In the data rows, 128 means zero.
Some points, one per row:
[104 118 121 159 136 129 142 146 118 140 127 130 156 128 103 127 174 129
 155 148 124 139 116 135]
[150 132 118 128 134 113 127 120 119  88 155 132 122 114 157 126 100 131
 126  98 116 137 114 106]
[129 113 125 134 122 148 164 170 166 140 137 140 127 142 136 123  86  78
  96 105 137 141 142 141]
[152 146 154 146 149 108 111  89 114  82 137 109 137 142 133 126  94 140
 114  87 103 116 115  91]
[110 114 126 114 149 151 159 136 129 149 100 137 110 127 105 120 140 151
 110 165 129 118 128 153]
[133  98 132 169 137 114 136 152 130  66 111 144 130 133 118 110  76 147
  85 148  87 166 145 108]
[149 152 149 110 147 111 108  77 115 113 160 116 112 128 137 145 129 159
 146 115 122  98 103 107]
[119 145 117  95 120 150 117 129 124 197 128 115 121 112 134 143 186 114
 155 139 156  90 117 174]
[118 121 157 158 105  93  90  83 122  92  96 131 139 135 132 142 144 154
 160 159  89 142 118  81]
[104 136 129 172  90  89  93  89  86 102  93 132 137  98 124 134 153 158
 181 155  96 139 122 111]
[ 83  93 138 159  81 133 108  93 121  79  97 144 111 110 122 140 133 164
 151 192  83 135 135 130]
[143 139 115 105 133 139 129 135 104 134 150 122 115 107 132 123 147 134
 136 137 152 106 128 156]
[181 136 101  91 167 155 154 172 132 152 197 120 120 118 146 106 109  85
  93  80 178 108 135 152]
[ 76 109 113 153  85 139 149 155 116 152  68 140 150 130  87 143 153 130
 123 200 113 162 160 159]
[108  96 137 169 110 135 151 154 163 119 106 151 152 144 104 124 106  96
 105 145 104 169 155 127]
[123 127 104 144 100 125 130 120 133 112 123 147 132 124 139 138 130 132
 125 135 124 147 124  99]
[127 139 145 156 119 102 102  81 109  80 135 113 136 119 119 142 116 146
 151 135 107 127 136 125]
[125 146 141 128 106 132  97  71 115 140 107 129 132 121 111 158 179 156
 174 170 112 119 110 111]
[100 129 150 149 110  99 104  95 130 129  80  95 138 124 108 129 137 134
 147 165 106 135 137 129]
[164 134 140 125 141 127 148 153 141 101 154 145 122 144 154 125  76 110
  89  86 141 144 136 108]
[121 111 145 177 110  97 107 119 116  71 114 146 142 128 134 127 110 160
 144 130  90 141 111  72]
[126 116  99  95 144 151 129 139 130 170 143 123 115 125 128 119 173 127
 125 106 152 100 107 145]
[177 133  77  88 181 147 149 166 129 180 178 138 116 131 119 103 141  88
  87  71 170 128 139 145]
[139 104  97 176  87 130 120 186 159 108 132 138 135 127 127 105 102  89
 104 136 127 173 175 117]
[134 134 130 116 128 134 112 106 141 164 136 118 116 120 131 144 177 142
 164 135 133  96  91 127]
[141 144 141 114 143 153 130 114 140 133 137 119 127 134 153 145 149 119
 129 115 134 109  85 143]
[131 151 137 110 131 129 100  82 118 156 133 112 101 111 143 143 172 158
 166 114 136  78  86 113]
[142 106 128 135 118 143 139 197 154 125 139 128 124 129 143 103  85  83
 101  90 146 139 148 140]
[ 78  97 114 150  90 140 155 177 121 151  92 153 139 104 114 121 159 135
 148 213 113 163 148 163]
[114 142 132  84 125 129  87  83 121 136 126 129 105 117 128 151 162 158
 157 144 137  93 122 139]
[135 109 121 152  92 114  97 109 133  90 108 160 127 125 140 121 114 127
 129 144  85 155 153  86]
[120 114 112 130 110 155 173 198 148 162  99 125 126 134 127 123 110  96
  96 118 157 125 132 184]
[121 148 137 137 122 108 129  99 120 108 127 130 137 118 126 160 127 163
 147 155 107 117 104 107]
[166 165 147 108 184 107 120  81  81  87 177  98 131 127 127 129 100 157
 136  64 139 107 105 104]
Here are 16 more points, each followed by its number:
[139 109 122 134 137 130 149 182 150 125 125 146 138 149 137 118  79  84
  83  75 138 154 153 129] 0
[103 134 150 172  96  95  87  97 124  97  85 126 137 117 114 145 130 160
 152 161  89 122 131 103] 1
[ 99 137 142 103 129 105  87  65  97 141 121  92 121 126 102 140 161 168
 167 121 135  85 105 134] 2
[119  98 106 143  93 123 132 150 154 143 104 144 136 120 107 114 124 109
 122 146 118 171 155 100] 3
[143 110 119 126 126 143 127 148 129 118 131 130 124 143 134 112 122 112
 101 133 117 159 140 130] 4
[124 126 112  94 153 142 162 167 127 178 138 116 118 125 127 113 126 108
 108 111 164 122 136 168] 5
[130 137 131 110 170 158 173 120 114 125 141 131 127 136 123 118 124 134
 114 132 136 145 124 131] 6
[129 138 147  91 174 136 110  91 116 157 157 123 130 127 107 143 162 128
 140 110 133  90 102 140] 7
[126 123 116 125 120 128 128 150 121 135 114 152 133 129 118 119 135 128
 132 128 134 142 146 120] 8
[133 121 126  81 158 146 157 162 142 174 135 108 115 142 132  90 110  98
  85  80 180 114 135 152] 9
[114 133 105 135 100 150 133 156 117 167  78 132 138 120 111 130 175 117
 133 163 124 139 124 142] 10
[ 69  83 134 167  93 135 162 156 168 134  98 146 121 121 107 128 120 121
 127 190 106 144 156 164] 11
[142 112 129 151 100 144 142 165 135  87 129 167 140 125 133 127  72 104
 108 135 107 174 150 114] 12
[146 123 151 164 139 100 109 128 134  60 124 129 128 127 135 113  94 154
 122 110  98 133 118  78] 13
[136  98 118 142 123 140 173 183 170 126 143 149 126 145 127 122  69  92
  89 125 124 164 160 123] 14
[146 106 149 157  99 106 102 126 153  66  94 149 132 148 145 125  68 117
 105 103  85 176 148  58] 15
Which of these numbered points is nearest to each point below, ignoring the 3 directions in which the first points spread most? Its number follows each.
[ 90 136 126 126 139 147 158  91  82 168 114 113 128 119 110 137 179 167
 160 173 131  99  95 151] > 6
[125 139 142 103 143 106  96  83 115 134 148  91 118 124 118 133 133 150
 153  87 148  86 105 122] > 2
[166 150 130 100 162 136 123 133 133 130 172 131 126 144 142 123 107 111
 109  52 153 109 111 109] > 0
[162 177 161 127 143  92  79  67 109  99 160  79 120 119 144 138 119 149
 152  71 137  79  97  95] > 1
[135 157 132 109 175 131 134  95  77 119 141 113 140 127 105 133 138 162
 138 114 139 112 109 127] > 6
[126 131 117  81 155 158 152 138 139 188 156 123 110 129 118 134 155 123
 128 137 157 101 119 168] > 14
[126 107 101 136 124 141 149 184 136 147 116 162 139 133 116 112 134 109
 110 127 136 159 153 123] > 8
[ 99 139 148 121 129 118 113  73 144 124 125 117 115 123 128 152 155 158
 156 156 122  89 113 142] > 11
[167 119 129  85 192 150 151 156 161 163 197 129 128 149 117 122 100  75
  89  74 159 139 132 144] > 7
[ 89 123 128 149  91 124 120 117 114 130 105 113 141 123 115 129 153 142
 150 154 137 115 130 149] > 2
[130 131 141 181  94  86  89  99 135  82 118 129 152 116 117 135 131 145
 168 143  93 151 123  64] > 3
[ 96  91 132 175  97 121 145 162 104  89  91 142 143 121 127 113  87 131
 122 161  95 173 160 147] > 5
[ 99 148 139 160  97 108 118 108 127 123  96 130 129 110 132 122 141 146
 158 127 126 104 120 106] > 1
[116 142 128 127 120 119 101 107  77 126  99 139 139 116 117 138 180 165
 165 152 123 120 122 119] > 8
[154 158 129 112 140 123 117  99 108  89 164 128 117 119 145 143 103 145
 136 123 124 120 127 119] > 12
[156 121 134 159 141 122 150 145 143 100 163 130 147 129 119 122  80 113
 115 140 101 165 135 102] > 14
[132 113 128 186  87 129 126 128 138  41 123 159 133 140 150 116  60 112
 103 120 101 174 170  97] > 12
[119 132 133 124 126 133  91  88  91  98 117 118 123 126 126 135 165 164
 157 149 112 130 118 131] > 4
[117 105 142 140  83 134  99 112 142 119  66 160 125 140 123 146 137 130
 136 168  87 158 135 100] > 15
[187 153 142 131 153 120  95  88 116  67 163 115 123 130 145 130 102 132
 120 106  98 142 113  93] > 4
[198 139 128  74 163 157 125 148 170 163 158 126 103 156 158 121  96  75
  79  45 161 114 129 109] > 15
[147 136 135 139 119  98 112 107 139 114 119 129 152 136 131 130 102 103
 130 111 106 163 154  84] > 3
[ 88 165 140 125 105 111 105  74 103 153  93 114 118 103 130 144 184 166
 184 142 140  72  98 131] > 1
[131 120 100 144 100 150 139 181 135 140  89 149 135 126 130 126 137  96
 107 139 132 160 136 137] > 10
[119  65  97 147 121 142 159 199 155 116 124 175 137 144 126 115 115 102
  89 162 103 191 166 146] > 4
[121 121 142 183 114  99 111 128 128  74 107 134 137 112 133 125 112 153
 134 139  77 144 108  88] > 13
[121 114 123  94 147 151 166 165 149 158 124 121 113 138 127  94 113 108
  87 103 169 121 133 147] > 9
[139 172 129 102 140 134  99 105  96 133 124 120 136 121 125 151 176 156
 149 139 135 100  91 123] > 10
[177 140 102  87 155 136 129 141 148 133 177 122 122 138 149 115 112  90
  98  65 161 145 133 113] > 3
[125 111 118  88 140 174 149 184 116 193 133 128 131 133 117 124 153 102
 111 154 147 124 122 185] > 4
[ 98  91 166 157  95 131 117 142 140 104  75 147 144 143  99 142 111 119
 127 191  83 164 159 155] > 7
[114 123 116  86 162 133 113 107 100 146 127 134 122 133 121 125 192 161
 141 156 131 107 108 160] > 4
[146 136 131 101 149 143 134 103 125 107 187 125  92 114 160 122  99 128
 126  89 149  94 127 141] > 11
[129 123 132 142 137 112 137 112 122 112 129 120 133 127 128 119 113 133
 123 116 111 136 123 106] > 5
[162 122 111  97 165 169 176 180 164 143 181 130 111 133 148 104  90  99
  59  93 157 122 127 135] > 14
[155 120 118 116 177 117 127 143 127 119 176 121 124 137 136 111 128 136
 108  76 148 112 117 120] > 13
[122 112 112 115 145 112 138 138 162 147 127 116 123 137 152 112 133 103
 112 104 135 134 125 128] > 0
[130 140 151 152 118  98 135  99 153  97 145 118 141 134 141 135  91 127
 138 106 119 132 125  86] > 14
[119 141 127 119 146 128 136 103 110 158 125 104 129 123 118 123 151 147
 138 130 125 114 111 122] > 5
[138 109 119 147 121 104 121 138 141 111 134 131 136 135 128 118 110 108
 119 130 101 173 159 103] > 3
[179 147 118 127 159 118 125 113 117  83 187 119 129 123 151 116 105 120
 116  93 128 129 127 102] > 4
[155 126 142 147 138 123 127 138 133  92 153 132 136 135 137 121  89 135
 125 101 126 127 111  88] > 13
[153 148 111 102 138 131 130 163 114 191 147 100 126 120 133 120 135 110
 129  96 166  97 135 146] > 1
[109 123 158 137 126 109 106 101 107  89  88 115 128 127 127 107 118 167
 134 120 110 124 115  98] > 9
[121 118 119 126 158 116 119 127 105 132 144 126 124 135 127 120 168 158
 130  98 132 101 103 127] > 13
[132 130 126  97 145 142 160 143 156 182 155 111 127 152 133 127 116  78
  97  80 171 104 140 167] > 0
[156 137 148 158 136 117 114 129 102  56 135 128 134 117 141 115  94 153
 125 131 100 137 119 104] > 13
[ 77 102 129 139 100 134 144 130 139 127  91 152 124 131 116 137 133 137
 134 189 111 136 148 171] > 11
[156 110 126 151 133 128 146 173 179  89 140 142 124 141 141 116  63  93
  80 121 112 162 159 128] > 14
[ 91 105 131 121 120 128 121 122 131 168 117 117 107 117 126 130 158 139
 152 152 128  91 126 178] > 11
[113 150 107  78 109 161 131 129 130 229 123 119 123 125 115 140 187  94
 147 126 174  96 137 182] > 0
[126 157 153 128 145 102 102  62 136  88 139 110 113 124 141 145 138 163
 150 120 122  90 104 113] > 11
[ 89  93 126 131 106 153 165 174 141 153  80 141 130 142 108 105 118 114
  99 162 137 152 152 159] > 9
[ 86 104 159 164  98  99 111  89 127  87  97 138 133 117 107 144 122 167
 166 177  82 134 132 109] > 11
[154 122 131 116 150 124 145 155 155 133 169 117 131 146 144 119  72  77
  89  66 147 133 150 138] > 0
[109 125 121 151  93 146 129 118 108 113 114 143 132 126 122 129 127 131
 136 153 124 128 146 143] > 12
[158 111 144 124 152 119 116 128 160 139 164 116 114 130 137 111  90 108
 120  72 120 126 120  93] > 3
[ 95 105 150 123 116 152 149 161 144 167  97 141 134 142  98 139 129 102
 115 170 126 131 148 188] > 7
[137 121 119  82 175 171 160 166 123 189 153 134 131 135  99 126 163  98
 127 147 159 124 136 189] > 7
[ 63  90 112 151  88 133 151 153 111 149  80 149 131 126 116 132 126 120
 120 191 103 149 163 185] > 5
[112 147 109 119 110 142 107  96  83 179 104 104 115 108 129 136 207 163
 172 149 138  88 102 140] > 10
[117 131 119 106 136 135 142 130 109 159 141 125 115 123 145 132 126 120
 117 114 144  98 125 166] > 5
[160 129 106  61 164 143 135 145 159 184 170 116 104 135 131 127 127  89
 104  75 181 105 128 148] > 3
[107 124 127  98 135 142 147 143 164 205 113 104 127 138 111 126 151  96
 117 152 156 129 143 174] > 9
[158 128 142 180 133  83  88 122  99  20 126 139 144 114 153 112  92 161
 125 104  87 150 118  55] > 13
[130  98 113 144 130 120 130 143 150  97 142 136 127 133 134 108 116 124
 106  94 119 144 123  98] > 13
[160 119 127 125 137 129 107 130 130  95 147 149 122 128 145 126 111 121
 118 111 108 142 135 111] > 4
[123 130 147 167 108 108  76 116  91  86  98 128 156 119 104 135 145 156
 152 156  84 145 121  96] > 10
[102 144 136  92 135 144 122  85 113 172 111 112 120 133 114 144 177 149
 148 142 150  92 102 146] > 9
[109 113 122 143 122 131 162 150 150 114 124 146 123 129 125 127  97 109
 104 144 128 142 156 150] > 11
[ 94 154 150  94 124 131 116  75  96 160 117 100 116 104 126 146 166 164
 189 148 148  71  86 157] > 5
[171 134 127 138 133 138 128 139 149 100 163 128 138 146 149 118 109 104
 109  90 130 157 120  78] > 3
[145 164 125  95 146 136  85  97  98 159 140 101 120 113 125 144 187 153
 157 127 142  88  86 136] > 10
[160 147 105  95 153 137 137 168 142 147 163 105 109 130 149 106 107 102
  93  59 187 104 129 146] > 1
[107 112 150 166  93 121 124 130 118  78  95 162 132 135 129 139  99 148
 131 165  91 161 150 108] > 12
[ 93 119 135 155  92 127 130 146 143 148  85 135 140 131 107 141 143 131
 138 172 111 133 130 140] > 1
[151 140 129 109 152 139 143 141 144 139 147 136 120 139 127 124 116 121
 101 120 136 124 134 127] > 14
[106 127 146 125  96 122  80  78 113 145  62 139 131 129 109 158 182 159
 178 169 100 119 112 104] > 15
[146 116 126 155 138 103 117 142 115  74 130 131 150 134 134 102  87 132
 111 104 104 173 143  83] > 8
[108  97 156 184 111  90 106 105 132  42  97 156 150 152 125 126  99 157
 126 132  80 168 141  74] > 0
[141 128 123 136 134 125 108 108  98  82 144 144 123 126 129 118 134 147
 132 129 114 142 137 113] > 4
